Turns, then the turns between two rows, first turn first; the first pair answered
turn Q17:
[ 7 -2  0  2  4  1  6 -4  1] |-> [ 8 -6  2  2 -1 -2  0 -1  3]
[  5   2  -4   8 -18   9  -1  24 -15] |-> [ -3   8  -8   9  -9   0   1  21 -24]
[10 -8  2 -2  1 23 10 -1  9] |-> [  5 -15   6  -1 -14  -6 -11  14   7]
[  1 -12  -7  14  -4  -1   6  14  -4] |-> [ -3  -8 -10  14   2  -4   8  12  -9]
turn Q68:
[  3   3  26 -12 -15  10 -12 -20  23] |-> [ -6   9  28  -5 -26  -7 -20  -7  12]
[ 23 -18 -15  -8 -12  20 -14   2  14] |-> [ -2  17  -9   9 -27  -1 -16  19 -17]
[ 21 -16 -16   9   0  22  14   0  -1] |-> [ 10 -12 -14  18 -18  -4   1  20 -15]
[ -6   7   3  -4  -4 -12  -5   0  -1] |-> [ -2   8   2  -8   5   1   3 -10   5]
turn Q160:
[-14  10  -5  -9   4   5   0  -3   6] |-> [-11   6  -7  -9   6  10   2  -3   7]
[  5 -15   0   9 -15  -1   1  19   2] |-> [ -1  -7   5   8 -17 -10  -5  18   0]
[  4   5   9 -10 -19 -17 -22   3  20] |-> [ 18  -9   2 -12 -13   2 -13  -1  30]
turn Q831:
[-18  19  19 -13   7 -12 -20 -23   4] |-> [-20  35   9   5   2  11   4 -12 -16]
[ -2  20  30  10 -17  -1   5   6  21] |-> [  1  18  27  14 -19   7  11   9  19]
[-18  38   3  13  -6  -2  11  10 -25] |-> [  9   5 -12  18 -12  32  25  20 -13]
[ 18 -23 -15   6   0  27  16   9  -2] |-> [ 16 -34  -4 -13   6  -1 -11  -4  18]
Then:
Each pair is two turns apart.
[ 12  -1  -4  15 -17  16   8  19  -8] |-> [ 12  -4   0  13 -24   8  -1  22  -5]  Q160, Q831
[  2   9  15   4 -14  16  -2   0   6] |-> [  8  -5  13   0 -12  15  -6  -2  14]  Q160, Q831
[ -7  11   6 -12  25  -4   2 -20  13] |-> [-18  22   8  -4  14 -19  -3  -8  -1]  Q68, Q68
[ 2  0 -8 -5  7 20 14 -3  2] |-> [  0  -7   7 -11 -11  -7 -14   5  12]  Q17, Q831
[ -3   8 -16   4  21   3  18  -9 -10] |-> [ 10 -18  -1   4 -16 -11 -13  15   8]  Q17, Q17
[  2 -29  -7  -1 -11 -11  -4   9   4] |-> [-19  21  13   0  -5  -7   3 -11  -6]  Q68, Q160
[  7   8   9  13 -14  12   8   7   2] |-> [  3  14  14  12 -16   6   3   5   3]  Q160, Q160
[ -9   1   3  -2  -8 -18 -11   5  -1] |-> [-10  12  11  -4  -8  -9  -8  -4   4]  Q831, Q160
[ -4  21  16   0 -21  15   0   6 -11] |-> [  7   9  17  -6 -20  27   0   1   4]  Q160, Q831
[  1  10 -16   9   9   9  17   4 -15] |-> [  1  -9 -19   9   1 -13   2  17 -14]  Q68, Q160
[ -3   1  -1 -15  11  -1  -5 -16   3] |-> [  0  -6 -16  -3  11   5   7  -2 -11]  Q160, Q160
[-22  10   0  21 -18   6   9  11 -15] |-> [-24  20  13  14 -18   6   3  -1  -6]  Q17, Q160
[-15  14  18 -15  17  -7 -14 -18  -9] |-> [ 13 -30   3 -16  14  14 -10  -7   9]  Q831, Q68
[ 14 -27  -2  15  -6  -7  -6  18   8] |-> [ -9   5  -6   9  27 -24   3  -7  -9]  Q831, Q17
[  1   5  -9  16  -5   1   8   5 -22] |-> [  9  -4  -3  16 -17   7   2  11 -12]  Q17, Q17
[ 12 -10  -3   4  -8  10  -3   4   7] |-> [  0   1  -1   8 -13  -6  -9  11  -5]  Q160, Q160
[ 11 -12  -6  12 -14  19   4   8   4] |-> [ 11 -17  -3   9 -18   7  -6  11   8]  Q68, Q831
[ -9 -11 -11  -4   9 -21 -13   5  -7] |-> [-12   2 -16  -2  22  -4   5  -5 -13]  Q17, Q160
[ -1  18  14  -3 -10  24  15 -10   6] |-> [ -4  17   3   8 -14  21  22   4 -10]  Q160, Q160
[-26  26 -13  -8  11 -31   1   4 -31] |-> [ 17  -7 -13 -19  18  40  21 -17  14]  Q17, Q831
[  2   6  -6  -8  16 -16   3  -8  -1] |-> [  8  -6  -2  -2  -6 -22  -8  10   2]  Q17, Q68
[ -4   5   6  -7  11   4   7 -12  10] |-> [-6  8 15 -6 -1 -3 -2 -7 11]  Q17, Q831
[-10  23  14   7  -9  -5   0   4  -8] |-> [14 -9  2  6 -8 22  9  7  9]  Q831, Q68
[  5   1   8   4 -16  13  -4   2  -2] |-> [  8  -7   5   2 -15  12  -5   3   0]  Q831, Q160
[ -2 -12  -6  -5  30  -7   4 -13  20] |-> [-16  16  -3   3  29  -8  12 -13   2]  Q68, Q68
[ -6  13  12  -8   4  11  16 -12   2] |-> [ -6   8   0   1   2  13  24  -1 -10]  Q160, Q160
[ 15 -19   0   1 -17  14  -5  10  12] |-> [ -6  19  17   4 -23   2 -10   5   0]  Q68, Q160
[-3  9 -6  2  3  3 -6 15 -2] |-> [ 3  2 -8  0  5 11 -4 13  5]  Q17, Q831
[ 18 -21  11 -10 -14   3 -15  -3  18] |-> [  3  12   8  14 -26  14   5  13 -15]  Q68, Q831
[-10  -5  -1   3   8 -13  -1   4 -27] |-> [  7 -30  -3   0   3   1  -2   8 -10]  Q17, Q68
[  1  -1 -19   2  -1 -16 -13  -4 -15] |-> [ -5  15 -14   4  -2 -10  -9  -8 -19]  Q160, Q831
[  1  12  21   2 -17  12 -12   0   6] |-> [  8   5  15   4 -15  24  -4   1   7]  Q831, Q160
